Named turns come first, each shown by rows before and after it. Which turns, in which order, take the first row of each pair that follows to the second? Write the first one first, as in the answered first pair.
Fakog:
[-20.0   2.9   8.2  21.4  12.9 -14.4  -7.4   2.2  -5.0  14.3  21.6  -0.1]  ->  [  4.4   8.0  -8.0  -4.7  19.9   0.2   4.7  -8.2 -16.9   5.4  31.0  -7.5]
[-10.5  -8.6 -31.3  12.0 -19.4   4.6 -13.9   7.1 -38.1   4.2  20.3  -7.2]  ->  [ -5.3 -13.3 -40.3   9.4 -21.9   7.4 -12.0  -5.3 -33.6   0.7   7.4  -8.4]
[19.5  1.7 -6.0 -9.2 18.5  6.7 11.3 -1.5 -3.2 -1.0  5.9  0.4]  ->  [ 10.9  -7.7  -5.8   4.3  12.1   3.7   7.8 -12.9  10.3   0.1 -18.6   2.7]
muno:
[  6.9   7.5 -15.4  -3.5  -4.2   6.9   9.9   4.5 -25.3   4.8  12.0 -14.8]  ->  [ 14.0 -15.0   0.0  -5.7  10.3   3.8   5.1   7.8 -10.2  -2.8 -24.5 -12.4]
[ -6.3  -4.9  -3.1  -8.4 -12.5  -3.8  -4.9   0.7 -12.5 -24.3  -1.4   0.2]  ->  [  4.8   2.2  10.0 -16.6   6.9   7.7  -7.3   5.8  15.9 -12.8  -6.0   8.1]
[ -3.2  -1.9  19.3  -1.5   9.6  -3.7 -10.0  12.0  16.7  14.0   1.2   4.7]  ->  [-13.3   2.6   3.6   7.1 -12.1  -7.9  -8.8   6.7 -12.3  10.7  21.4  -3.7]
[ -8.9  12.8  -6.1 -22.5   0.1  19.2 -12.6  17.2  25.7 -19.3 -12.5  30.2]  ->  [-22.5  17.1 -24.9 -12.7 -24.9  10.6  -8.8  10.8  -5.8 -25.0  11.3  20.3]
fab:
[  7.9  -5.0   2.8 -12.1  -6.6  -3.0  -1.7  -5.1 -11.4 -36.1 -15.5  -8.7]  ->  [ -0.3   1.1   0.2   4.2  -5.9   5.8  -2.6 -18.3  28.5  -5.2 -27.6   1.0]
[ 25.7   4.4   5.4 -23.0  28.7  11.3  22.6  12.1 -13.9  39.7  29.1 -14.0]  ->  [  1.9  13.9 -26.7 -12.4 -34.3  -0.1   9.6 -10.1 -38.6 -26.6  28.0 -18.1]
[  4.3 -31.4  23.1   5.2   8.6  10.5 -14.2  21.3  -0.8 -23.0 -21.4  11.7]  ->  [ -3.8 -27.2  14.7  11.2  -7.0   9.8 -19.4  13.3   5.6 -29.7 -25.5  14.5]
[-8.8  0.7 29.1 -0.8  5.3 -1.7  6.9 28.7 -2.3 -2.5 11.3  9.9]  ->  [-21.1   6.0  15.6   7.4 -18.5  -4.0   0.7  14.4  -4.3 -22.0   7.5  10.4]
bufir:
[ -1.7   6.0 -10.8  -1.3 -14.2  10.9   8.3 -22.4  10.7   2.9   0.1   5.1]  ->  [ -2.2   8.4 -10.0  -1.1 -12.2  12.0   8.5 -20.6  12.8   5.3   3.5   5.9]
[ 15.1 -13.0  15.5 -19.8  13.6   9.6   4.7   2.4  11.3  -2.3 -10.7   5.7]  ->  [  2.5 -17.4  17.3  -7.0   2.6   3.1  -1.9  -0.5  16.7  -7.4 -22.3   9.1]
[  9.8  17.1   2.5 -22.6  15.4  11.2   0.6  17.8  -4.9  -4.3  31.6   1.0]  ->  [ 23.7 -15.8  -8.9 -26.7  14.2   6.2   7.1  -3.2 -17.8 -17.6 -10.4  -5.7]
[ 32.4   2.5  -8.8 -19.1   7.3  11.5  10.7  -1.9 -17.3 -19.2  -9.5  -0.5]  ->  [  7.6  -5.2  -4.2   5.1 -15.5  -1.6  -2.0  -8.5  -4.8 -28.9 -33.7   6.1]

(two turns a pair)
[ -7.8  -2.7 -11.4  11.0 -10.7   2.9  -3.4 -19.2  29.6   8.4 -21.8   9.2]  ->  [-20.6  17.1  -8.1  17.8 -15.8  -0.7  -4.0  -2.6  15.6  16.3  17.7   8.5] => muno, Fakog
[ -7.6   5.7  -9.6  -5.0 -19.7 -10.7  -7.9   3.8 -18.1 -30.4  13.8   5.4]  ->  [  3.6  -3.3  10.1 -12.6   3.1  -4.6 -13.3   6.8  20.0 -26.8 -18.5  13.5] => muno, fab
[-20.2  -1.1  35.4  -5.0  25.4  -8.5 -20.9  30.6 -14.4 -15.4   5.9   0.4]  ->  [ 10.2   6.1   4.5 -35.1  26.2  12.1  -5.6   9.4 -31.0 -24.3  17.4  -9.0] => Fakog, muno
[-20.4   4.2   1.7   6.8  -9.5 -19.4  -6.2  -0.4 -16.3   2.3   5.1  11.4]  ->  [  0.8   1.4 -17.6 -12.7  -7.7  -7.0   3.8 -19.1 -21.3  -5.9  -2.5   6.6] => Fakog, Fakog
[-45.0   4.1  -2.7  26.5   1.1  -9.6 -15.6   2.5  12.5  -3.4 -13.9  15.1]  ->  [-46.2   9.8  -5.7  27.2  -3.1  -8.8 -13.6   1.8   9.0  -0.9  -3.6  14.8] => muno, muno
[  5.8   0.3 -10.2 -16.2 -16.8  -0.7   0.5   0.3 -23.3 -46.8  -0.9  -9.0]  ->  [-14.1  12.3   3.8  14.3  -6.2   8.1  -7.5  -6.1  46.5  13.3 -16.9  13.1] => bufir, fab
[-18.5  11.7   8.7  -1.0 -10.6 -12.4 -31.3  17.2  22.2 -32.2   0.1  17.9]  ->  [-12.4  17.0  17.8  -1.3  10.7  -3.1 -24.9  25.2  36.0   1.9   8.5  19.5] => muno, fab
[-14.3  -1.6   2.2  -3.4   2.5   3.7   2.1  -0.6  -8.2  -2.9  23.2   0.8]  ->  [ -0.5 -16.5   4.8 -13.4  15.7   5.9   5.1  -3.5  -3.9  -4.5   1.3  -0.3] => bufir, muno
[  4.6  -1.4  14.5  26.1 -12.9  -8.4  -0.5   3.3  -5.7  -5.3  -0.2  -1.3]  ->  [17.7  5.7 15.1 13.7  1.2 -2.2  5.9 10.5 -9.7  3.8 17.7 -2.5] => fab, Fakog
[ 27.2  19.4   3.5 -27.2  20.6  23.6  14.2  33.2  12.5  32.0  20.2  -8.9]  ->  [ 26.7 -20.6 -26.8 -21.0 -18.7   8.2  12.3  -6.4 -15.2 -22.6 -42.2 -20.8] => bufir, fab
[  4.1  10.5  18.1  -2.5   9.4  16.8 -16.8   6.9  19.5 -17.8  -0.8  -2.4]  ->  [  8.7  11.4  -2.9  -6.4  -1.8  15.6  -7.0  -0.6 -17.6 -20.4  19.0 -13.9] => muno, bufir
[ 15.9   1.5  -8.4 -27.9   7.9  -7.8   9.9   6.3 -40.4 -22.2  19.0 -10.8]  ->  [ 25.4  15.9 -15.3 -29.2  20.3  16.5   8.4 -18.4  28.7   5.0  -3.7   7.0] => Fakog, muno
[ 19.3   4.8 -19.5 -17.8  -4.1  16.1   4.5 -26.0  17.1   0.5  -8.3   1.7]  ->  [ -4.1  18.7  -9.7   1.7 -15.9   7.4  -6.6 -15.5  32.5   1.3  -0.3  11.1] => bufir, bufir
[-20.9 -18.1  -0.9  25.9  -5.1 -21.1  -6.6  10.2 -45.0  18.9  18.1   6.6]  ->  [ 22.6 -37.1  12.9 -13.3  36.8  -1.6  -1.4   7.0 -13.2   9.7 -27.8   8.4] => Fakog, muno
[ 36.2  -5.2 -16.7 -30.8  23.4   2.7  11.9 -19.9 -21.3  -9.0   1.4 -13.6]  ->  [ 11.4 -23.0   2.2   6.8  22.0 -11.4  -1.3 -21.8  19.1  13.1 -44.6   0.0] => bufir, fab
[ 37.8   7.7   9.2 -39.7  51.5  34.7   2.6   7.7  58.6  30.0 -17.1   9.0]  ->  [ -4.8  -7.9 -71.6  11.3 -49.8   5.3  10.1 -52.0 -29.3   3.7  -5.7 -17.5] => muno, Fakog
[  1.9  -4.5 -14.9  -3.0 -24.0  -6.9  -4.4 -10.8 -22.9 -52.1  -9.4  -3.5]  ->  [-15.2  17.8 -29.4  27.3 -27.3   4.7   0.0 -30.6  15.1  15.8   7.9   7.8] => fab, muno
[  2.1 -15.3   8.9  -5.6   2.6  -8.4   0.1 -13.4   2.5   6.6   4.0  -2.5]  ->  [ -1.2 -15.1  11.6  -4.0   2.3 -11.7  -1.6  -8.6  -0.1   1.2   7.0  -2.9] => bufir, fab
[ -0.8   5.0 -26.0   9.6 -21.5   4.7   6.5 -25.8 -15.9  14.3  12.6  -5.9]  ->  [  7.3 -13.2 -16.6  13.3  -3.1   4.4  11.1 -26.2  -7.0  32.6  -8.2  -4.0] => fab, bufir
[ 39.8  22.7  -4.6 -16.1  -5.0  11.2  25.1 -14.1   9.4  31.1   7.0  11.3]  ->  [  6.3 -10.5   0.2  24.3 -38.1 -24.4  15.1 -15.0 -19.7  13.3 -24.1   7.0] => muno, Fakog
[-16.5  -3.1  -3.0  14.1  -1.1  -4.1   3.4  -1.2  12.8   7.2  13.2  11.4]  ->  [-12.3  -5.0   0.4   5.2   2.6  -6.6   4.7   8.8  -5.2  -0.8  24.8   7.5] => muno, Fakog
[ -1.3 -12.2 -20.5  19.0  11.5   1.9  25.5 -21.7  12.3  15.4 -34.1   1.9]  ->  [ 15.7  -0.3 -15.1  -6.3  30.7   5.3  35.5   3.2 -23.4  15.3  11.6  -8.8] => muno, fab
[  9.7   8.8 -24.5 -19.7 -28.8  26.7  11.5  -9.7   6.6 -37.3  17.9  -1.7]  ->  [-19.7  -6.3 -10.7  13.9 -43.0   7.6  -2.3  -7.6  23.1 -36.5 -13.0   6.6] => bufir, Fakog
[-14.8   5.6 -21.8  -2.3 -13.7   9.8  -8.1 -25.8  -0.1  -8.0 -21.8  -6.6]  ->  [-30.1   9.3   9.4  11.5  -0.7   1.3 -17.9  -1.0  20.0   5.7 -19.5   4.3] => Fakog, muno
[ -1.5 -39.0   2.8  -5.3  -1.0 -11.9  10.6  -3.9 -11.5  24.5  -6.6 -33.8]  ->  [-10.5 -33.3  -6.7   6.0 -14.7 -10.0   6.6 -16.3   4.7  26.1 -13.9 -29.1] => fab, fab
[  8.0  -9.1 -11.5 -14.8 -12.4   2.7   8.8  -5.2  15.3  -5.0  -0.6   6.0]  ->  [ -8.5  -4.8  -0.4  -0.6 -16.2  -7.6   0.8   7.2  20.9  -3.8   4.9  10.8] => bufir, Fakog
[-15.2 -10.3   1.4  14.4 -14.8 -11.5  -1.6   0.6  -7.1  -9.3 -11.6  -4.3]  ->  [-5.1  0.6 13.4  4.3 10.1 -5.3  4.5 18.1 -4.6 14.6 14.8 -2.7] => fab, Fakog
[  8.2 -23.1  17.8  16.8   6.9 -27.0  11.9  12.2 -42.4 -15.2  -3.7 -10.8]  ->  [  0.1   9.9  14.8  26.8   9.6  -0.8   1.1  -8.5  49.8  15.3 -16.9  15.6] => fab, muno
[  9.1  19.8  -8.7 -14.2  -1.3  12.2  -2.7  -2.0 -15.2 -12.3  29.0  -3.8]  ->  [-12.3  -2.0  12.3   8.3 -11.1  -9.3 -18.8   5.6  -2.6 -31.2 -11.2   1.7] => muno, bufir
[ -3.5   0.2  -4.0  10.1 -20.0   2.7  -8.2  12.8  -9.4 -51.5 -11.9   4.4]  ->  [-8.4 21.2 18.2 18.9  9.8 10.3 -5.6 33.7 23.4  5.4 17.1 16.7] => fab, Fakog
[ 27.1 -22.4 -25.8  -9.4   7.9   3.7  -1.5 -21.7 -11.6 -16.8 -36.7   5.6]  ->  [  8.0 -15.1  19.3  11.1  35.5  -4.2 -12.1  17.2  17.8  22.0 -21.9  20.3] => bufir, fab
[  2.0  10.8   5.6   2.1   8.9  27.1   8.9 -18.9  38.0  19.7  -3.7  -0.9]  ->  [ -5.4  11.4 -11.4  -3.0 -26.9  16.7   3.1 -21.9  -1.7 -35.9   4.6 -10.2] => fab, fab
[-14.2 -37.2  27.6  26.1  14.0 -15.9  -6.2   1.5   5.0   5.0 -54.4   1.6]  ->  [ 12.6  32.4 -15.7  -8.2  20.2  32.0  13.4 -14.1  19.9  39.9  34.2   3.1] => muno, Fakog
[ 25.1 -11.3 -13.8 -20.4  19.6  28.8  -3.1  -8.4  19.5  31.2  -5.9   3.4]  ->  [ 31.4 -15.9 -11.9 -37.9  13.9  24.2  -4.7   2.5 -13.3 -12.6   0.9  -6.1] => fab, muno
[  9.4 -10.5 -18.9  -3.9   8.3  -9.0  22.4 -40.3 -25.1  18.7   8.4 -22.8]  ->  [-32.3  -6.4   7.1  29.7  -9.8 -33.6   3.2 -16.8 -17.7  16.4  15.3 -12.7] => bufir, Fakog
[ -0.8  45.8 -41.8  28.7 -25.4   8.3  -3.1 -15.8  20.8  25.9  47.9 -15.6]  ->  [ 36.7  24.7 -17.6  -0.7  31.7  15.7  13.1   7.4   7.7  53.5  46.2 -23.0] => Fakog, fab
[ -1.3  12.5 -23.7  28.4 -26.9  11.9   7.1   2.6 -47.1 -11.3  30.8   8.1]  ->  [ -7.3 -22.9  -9.7  53.6 -16.8   2.1   3.4 -10.7 -12.2  11.4 -35.9  16.1] => fab, muno
